data = [[83, -18, 4, -7, -5, 40, 19, 12, 12, 0, -26, 14, 49, -4], [28, -6, 10, -22, 64, 21, -22, -7, 23, -9, -52, 23, 44, -4], [23, -29, -12, -16, -3, -5, -69, -17, 52, -6, -16, 50, 9, -9], [22, 0, 0, -22, 57, 15, -30, -15, 20, -14, -62, 29, 35, -31], [-36, -20, -31, 2, -7, -26, -68, -13, 23, -21, -60, -5, -11, -8], [11, -17, -21, -15, 31, -34, -10, 35, -30, 29, 77, 21, -21, 16], [-47, -25, 42, 1, -16, -11, 22, -37, 2, -26, 48, -21, 36, -31]]
Rows and columns are counted from 1.
(1, 1) = 83
(4, 13) = 35
(3, 2) = -29
(4, 8) = -15
(3, 4) = -16
(1, 9) = 12
(6, 6) = -34
(1, 5) = -5
(2, 13) = 44
(7, 5) = -16
(4, 11) = -62
(7, 6) = -11
(2, 7) = -22
(2, 2) = -6
(7, 8) = -37
(5, 10) = -21
(5, 2) = -20
(3, 14) = -9
(7, 14) = -31
(5, 13) = -11
(2, 11) = -52
(6, 5) = 31
(2, 12) = 23
(2, 6) = 21
(3, 10) = -6
(6, 2) = -17
(7, 2) = -25
(4, 2) = 0
(1, 8) = 12
(1, 7) = 19
(5, 1) = -36
(1, 12) = 14

M =
[[ 55 122 133  94  62 147 125 132  86]
 [172 137 123 118  47  80 136 151  54]
 [115 109 155 133 131 122 121 109  93]
 [ 85 171 120 144 141 127 119 173 165]
 [130 152  85  82 150 180 158 106 159]
 [131 101  38 167 183  91 195 103 121]
 [126 150 183 182 154  75  72 165  85]
 [127 177 155 120 151 155 135  97 187]
 [183 158 149 173 130 105 135 149 184]
 [ 98  98  88  98 149 136 106 107 105]
 [144 133 167 176 120 136  92 133  52]
 [134 134 155 120 171 154 159  84 156]
 [106 157 121 159 162  89 113 117 156]]
Rows and columns are counted from 1.
(1, 1) -> 55
(7, 3) -> 183
(13, 5) -> 162
(1, 7) -> 125
(10, 8) -> 107
(12, 4) -> 120
(9, 2) -> 158
(2, 2) -> 137
(11, 6) -> 136
(10, 6) -> 136
(11, 5) -> 120
(2, 3) -> 123
(5, 3) -> 85
(1, 9) -> 86
(8, 5) -> 151
(8, 6) -> 155
(8, 8) -> 97
(4, 4) -> 144
(12, 9) -> 156
(12, 2) -> 134
(3, 7) -> 121
(2, 8) -> 151
(9, 1) -> 183
(3, 5) -> 131
(1, 8) -> 132
(2, 9) -> 54
(11, 7) -> 92
(12, 8) -> 84
(2, 1) -> 172
(10, 2) -> 98
(5, 5) -> 150
(1, 3) -> 133
(8, 4) -> 120
(13, 9) -> 156
(5, 2) -> 152

arr =
[[3 3 6 4 2 4 3 3]
 [4 5 3 2 3 5 4 5]
 [2 4 3 6 6 5 4 3]
 [3 2 6 4 3 2 3 3]
 [4 4 2 4 1 4 4 4]
 [4 4 3 3 2 4 4 4]
 [3 3 4 7 3 4 3 2]
 [5 6 0 3 3 5 5 5]
 [4 3 4 4 4 2 2 4]
 [3 3 3 4 5 4 3 4]
 [3 3 6 7 4 4 3 2]
 [3 3 5 6 3 4 3 3]
 [2 4 4 5 4 5 2 4]
 [4 4 4 3 3 5 5 5]
 [4 3 5 3 2 4 4 4]
 [4 3 6 6 6 2 3 2]]
Indices start at 1.
(1, 1): 3
(13, 2): 4
(7, 7): 3
(15, 8): 4
(5, 6): 4
(3, 5): 6
(14, 5): 3
(14, 3): 4
(16, 7): 3
(3, 6): 5
(1, 8): 3
(10, 4): 4
(8, 6): 5
(11, 1): 3
(4, 6): 2
(2, 1): 4
(12, 6): 4
(16, 3): 6
(9, 5): 4
(2, 8): 5
(8, 5): 3
(16, 2): 3
(12, 8): 3
(3, 7): 4
(11, 5): 4
(6, 7): 4
(14, 6): 5
(13, 6): 5
(16, 8): 2
(15, 1): 4
(6, 3): 3
(14, 2): 4
(2, 5): 3
(5, 2): 4
(13, 1): 2

A =
[[31,11,-40,7],
[-19,2,18,25],
[-17,1,10,21],
[-21,3,24,-12],
[-63,-2,44,51],
[2,0,2,16],
[43,1,-28,-23],
[-41,-52,-10,-14],
[12,26,28,-31],
[-10,-18,-4,4],
[3,-1,-3,5],
[33,37,12,37],
[-13,-23,-1,3]]
Indices start at 1.
(1, 1) -> 31
(3, 1) -> -17
(10, 4) -> 4
(12, 2) -> 37
(4, 3) -> 24
(6, 2) -> 0
(6, 1) -> 2
(3, 2) -> 1
(5, 2) -> -2
(8, 1) -> -41
(11, 1) -> 3
(9, 1) -> 12
(9, 4) -> -31
(13, 1) -> -13
(13, 3) -> -1
(6, 3) -> 2
(5, 1) -> -63
(4, 1) -> -21
(5, 3) -> 44
(2, 2) -> 2
(11, 4) -> 5
(12, 1) -> 33

m = ((-5.009, -2.847, 13.716, -8.014, -19.470, -6.971, 11.598, 12.455, -7.127, -3.769, -7.177, 7.727), (-23.873, -23.066, -18.311, 13.650, -16.532, -10.589, -12.413, -20.425, -11.869, -3.367, -25.332, -8.270), (-2.196, -7.181, 13.248, -6.845, 21.127, 11.595, 7.361, 0.164, 5.455, -15.060, -7.003, 18.003), (-2.174, -3.411, 9.835, 3.537, -1.270, 3.927, 9.611, 7.229, 27.121, -1.451, -2.252, -16.512), (-3.142, 2.512, -5.259, 7.250, -10.469, -1.317, -8.797, -9.853, -8.535, -3.415, -7.374, -0.943), (-8.190, 0.711, -1.150, -3.633, 16.540, 11.676, -9.590, -1.471, 3.354, -7.711, -10.228, 6.723))
Rows and columns are counted from 1.
(1, 1) = -5.009
(4, 12) = -16.512
(4, 6) = 3.927
(6, 5) = 16.540
(2, 5) = -16.532
(2, 10) = -3.367
(1, 5) = -19.470
(4, 5) = -1.270
(3, 2) = -7.181
(2, 3) = -18.311
(2, 8) = -20.425
(5, 12) = -0.943
(1, 4) = -8.014
(3, 10) = -15.060
(5, 1) = -3.142
(1, 9) = -7.127
(4, 4) = 3.537
(1, 11) = -7.177
(2, 1) = -23.873
(6, 6) = 11.676
(6, 8) = -1.471
(5, 2) = 2.512
(4, 3) = 9.835
(3, 11) = -7.003
(3, 7) = 7.361
(6, 10) = -7.711
(5, 8) = -9.853
(4, 1) = -2.174
(6, 2) = 0.711
(1, 12) = 7.727
(5, 3) = -5.259
